The rows below fall into families. The same turns and mirrors carry the whole set onto itself and the rows of a family onto each other. For each named row, which other rows are in its family? Write them in the order they are listed.
These 40 rows form 5 families of 8 rows each.
K_355: [ -4.4 -11.3 -17.0   1.2  14.6   8.1  -1.9  19.1   0.5  16.8  20.3  -4.2]
K_942: [ 20.0  -6.5  18.7   5.6 -24.0  19.1   6.0 -12.9  12.9  19.1   8.6   3.3]
K_745: [ -0.8   1.0  -7.3   1.4  -4.8 -12.6   1.4 -14.9  20.5  13.1  25.5  23.7]
K_86: [  3.2  24.7 -11.0   7.8 -14.5   6.2  11.7  13.9  14.6  30.5  25.5 -12.8]
K_312: [  5.5 -10.3 -12.2 -13.7 -17.3  -1.7  -4.1  11.4  18.3  25.4  50.0   4.8]
K_310: [ 19.2   5.3  20.2   4.3  -7.2  25.6  16.0 -12.2   0.0  18.8  14.8   4.0]
K_542: [ 14.6  -6.7  -1.0  -6.5 -18.5  -6.8  28.4 -15.7   3.9  14.4  27.4   3.9]
K_482: [ 16.0  -5.9 -13.3  -0.6  -4.3  21.2  -1.3  20.9  -3.4  20.1  40.4   1.8]
K_886: [ 14.8  -2.7  -3.4  -4.8 -14.0  -7.9  15.3  -0.1  36.4  43.6  34.4 -13.2]
K_778: [ 21.5   1.7   2.1   4.2 -22.3   4.6  17.9  -8.7  24.9  32.3  13.4 -22.1]
K_947: [ -7.6  14.2 -14.6   5.1  -4.4   6.5  -9.3  10.3  27.6  33.2  13.2  -9.6]
K_60: [  5.7 -13.1 -10.7  -2.0  -1.9  34.7  -2.6 -11.5  31.5  25.7  30.4   8.6]
K_99: [  7.2   3.7  12.0   6.7   9.9   5.9  18.6 -14.2  28.2  28.6  15.2 -23.1]
K_967: [ 33.7  -3.2  12.7   8.0   2.3 -10.1   2.7   0.6  -0.6  19.3  14.7  -6.5]
K_452: [ 11.4  -3.2  -4.5   0.6  24.1  15.5  15.4  17.8  13.2  24.5  21.0 -19.6]
K_820: [ -2.3 -10.8  -7.5  -9.1  -4.2   6.6  29.5 -18.4  25.0  16.8  31.6   7.4]
K_620: [  1.2  23.1 -22.5   1.8   0.0  15.5   0.9   6.6  17.6  34.8  27.2  -3.6]
K_737: [ 29.6 -23.1   4.0   3.5  -4.8  -4.5  15.0   1.6   0.3  16.3  16.1 -11.4]
K_184: [  8.8 -20.4 -10.9   7.2  21.1  14.7  15.4   6.9  15.6  21.1  18.1 -15.2]
K_498: [ -3.3   3.8  10.3 -11.7  -5.5  -8.1  -1.5  -7.0  23.6  16.1  28.4  25.6]
K_292: [ 0.9 13.5 15.0 -4.7 -8.1 -6.9 24.6 -0.7 -2.2 18.0 35.0 -5.0]
K_203: [  2.0 -14.9 -16.0  -6.4  16.5  20.3   3.7  16.8  11.3  29.5  30.0 -11.5]
K_716: [ 27.3 -11.4  -5.3  17.5  11.7  -5.6  -3.4   3.6  10.7  13.4  10.3  -0.9]
K_574: [ -2.4 -20.0  23.0  -4.4 -15.6  18.3  -7.6  12.9  19.4  23.5  22.4   4.9]
K_380: [ 19.6   5.2 -22.3  10.3  -0.7  11.0 -13.5  -4.0  31.4  29.4  24.4  -0.6]
K_58: [  1.9 -20.2  23.4  -8.9   6.5  21.9  -4.3  10.9  21.3  20.3  19.6   5.0]
K_502: [ 19.4  -2.8  13.9  -4.8 -11.9 -10.6  10.6  -8.9  30.2  36.5  20.2 -19.3]
K_726: [  3.1  -5.1   0.5 -10.3 -10.9  15.8  28.6 -15.4  16.4  26.6  39.3  16.5]
K_719: [22.0 -3.6 12.4 10.9 -3.9 28.9  3.1  2.1 -0.3 22.3 22.2 18.0]
K_46: [ 5.6 32.2 -9.4 -0.3 -2.0 -4.0 11.5  5.9 21.6 28.6 25.2 -4.0]
K_870: [-16.4  -6.3   2.3  -2.4  -5.1  29.5  -9.5   5.4  21.2  24.9  14.0   5.2]
K_320: [-18.4  -7.1 -15.2 -12.3  -2.1  -8.2   0.2   3.9  14.7  17.8  30.1  10.1]
K_217: [  6.5   4.6  24.9  10.6   2.3   6.3   1.7 -22.1  18.8  16.5  12.1   6.1]
K_756: [ 11.1  -0.4   3.0  -3.2 -22.0  -8.7   6.0  11.5  32.8  34.5  26.2 -21.3]
K_777: [  8.2   3.2  15.1   5.9 -18.5  31.4   7.8   7.6  -0.3  15.0  20.3   9.4]
K_889: [  7.4  -7.6  12.0 -15.9  -9.2   4.3  33.3 -17.7  11.9  23.4  33.2  -2.5]
K_193: [ 35.1 -11.1  -1.2  14.6   6.1  -5.6  -3.5  12.5  13.2  30.6  19.2  -6.1]
K_715: [ -2.0 -18.8   6.1  -9.8  -1.0  19.5 -20.1   6.8  26.2  30.1  23.3   8.2]
K_976: [  9.9 -13.6  27.4  -2.3   1.4  -7.7   5.8  11.7   1.4  18.5  26.6 -13.7]
K_417: [ -2.4   5.6 -11.4  -8.0  -4.8  -4.8 -12.5  -0.1  13.5  22.5  33.4  23.8]

Same family as K_193: K_886, K_452, K_498, K_58, K_726, K_719, K_46
Same family as K_482: K_312, K_60, K_99, K_292, K_380, K_217, K_976
Same family as K_778: K_355, K_942, K_542, K_947, K_737, K_870, K_320
Same family as K_86: K_745, K_820, K_184, K_716, K_574, K_756, K_777

